X = [[-0.072, 0.187, 2.361, -1.225, 1.824, 0.103, -0.072, -1.153, -2.893, 3.161, 2.808, -1.716], [2.898, 0.057, 3.558, 1.643, -1.784, -4.148, 0.883, -3.437, -0.448, 3.824, 3.422, 1.699], [-0.476, 4.548, 1.189, -3.702, -1.052, -0.778, -3.071, 0.153, 0.463, -1.132, 3.575, -3.827], [-1.425, -0.380, 0.604, -1.975, 4.243, 1.639, -0.578, -3.515, -3.472, 2.008, -0.197, -3.508], [-3.261, -1.850, 0.417, -1.702, 3.963, 3.227, -0.870, 0.172, -4.386, 2.527, 0.613, -3.984], [3.089, -0.204, 3.421, 3.175, -0.348, -4.000, 0.910, -3.933, -0.899, 4.468, 4.383, 2.445], [-2.792, -1.802, 0.303, -1.574, 3.989, 1.612, -3.194, -3.137, -3.807, 0.447, -1.354, -4.186], [2.995, 3.893, 3.171, -1.086, -2.399, -3.609, 0.689, -1.412, 0.402, 2.509, 3.925, 1.713], [-0.145, 4.090, 0.185, -4.518, -0.792, 0.043, -3.548, -0.457, -0.070, -1.810, 2.713, -4.114], [-1.840, 4.372, -0.203, -4.031, -1.042, 0.328, -3.154, 0.262, -0.483, -1.401, 3.192, -3.517], [-2.764, -0.355, 0.231, 0.176, 4.246, 1.336, -2.104, -3.765, -4.139, 2.610, -0.517, -3.506], [-2.431, -0.927, 1.110, -0.940, 4.159, 0.692, -2.926, -3.835, -4.057, 1.344, -0.208, -3.195], [3.186, 1.046, 3.653, 1.405, -1.368, -3.827, 1.543, -2.395, -0.285, 3.864, 3.420, 2.180]]
X[0][0] -> -0.072
X[4][5] -> 3.227
X[0][8] -> -2.893
X[5][8] -> -0.899
X[2][6] -> -3.071
X[7][7] -> -1.412
X[8][8] -> -0.070
X[2][9] -> -1.132
X[9] -> [-1.840, 4.372, -0.203, -4.031, -1.042, 0.328, -3.154, 0.262, -0.483, -1.401, 3.192, -3.517]
X[7][5] -> -3.609
X[11][9] -> 1.344
X[1][9] -> 3.824
X[10] -> [-2.764, -0.355, 0.231, 0.176, 4.246, 1.336, -2.104, -3.765, -4.139, 2.610, -0.517, -3.506]
X[10][4] -> 4.246
X[:, 7] -> [-1.153, -3.437, 0.153, -3.515, 0.172, -3.933, -3.137, -1.412, -0.457, 0.262, -3.765, -3.835, -2.395]
X[:, 6] -> [-0.072, 0.883, -3.071, -0.578, -0.870, 0.910, -3.194, 0.689, -3.548, -3.154, -2.104, -2.926, 1.543]
X[:, 1] -> [0.187, 0.057, 4.548, -0.380, -1.850, -0.204, -1.802, 3.893, 4.090, 4.372, -0.355, -0.927, 1.046]
X[2][0] -> -0.476
X[1] -> [2.898, 0.057, 3.558, 1.643, -1.784, -4.148, 0.883, -3.437, -0.448, 3.824, 3.422, 1.699]
X[7] -> [2.995, 3.893, 3.171, -1.086, -2.399, -3.609, 0.689, -1.412, 0.402, 2.509, 3.925, 1.713]
X[8][5] -> 0.043
X[11][0] -> -2.431
X[:, 5] -> [0.103, -4.148, -0.778, 1.639, 3.227, -4.000, 1.612, -3.609, 0.043, 0.328, 1.336, 0.692, -3.827]
X[6][1] -> -1.802
X[8][2] -> 0.185
X[:, 8] -> [-2.893, -0.448, 0.463, -3.472, -4.386, -0.899, -3.807, 0.402, -0.070, -0.483, -4.139, -4.057, -0.285]
X[4][7] -> 0.172
X[6][6] -> -3.194
X[:, 4] -> [1.824, -1.784, -1.052, 4.243, 3.963, -0.348, 3.989, -2.399, -0.792, -1.042, 4.246, 4.159, -1.368]
X[7][8] -> 0.402
X[0][5] -> 0.103
X[3][4] -> 4.243
X[3][3] -> -1.975
X[1][2] -> 3.558
X[12][8] -> -0.285
X[1][5] -> -4.148
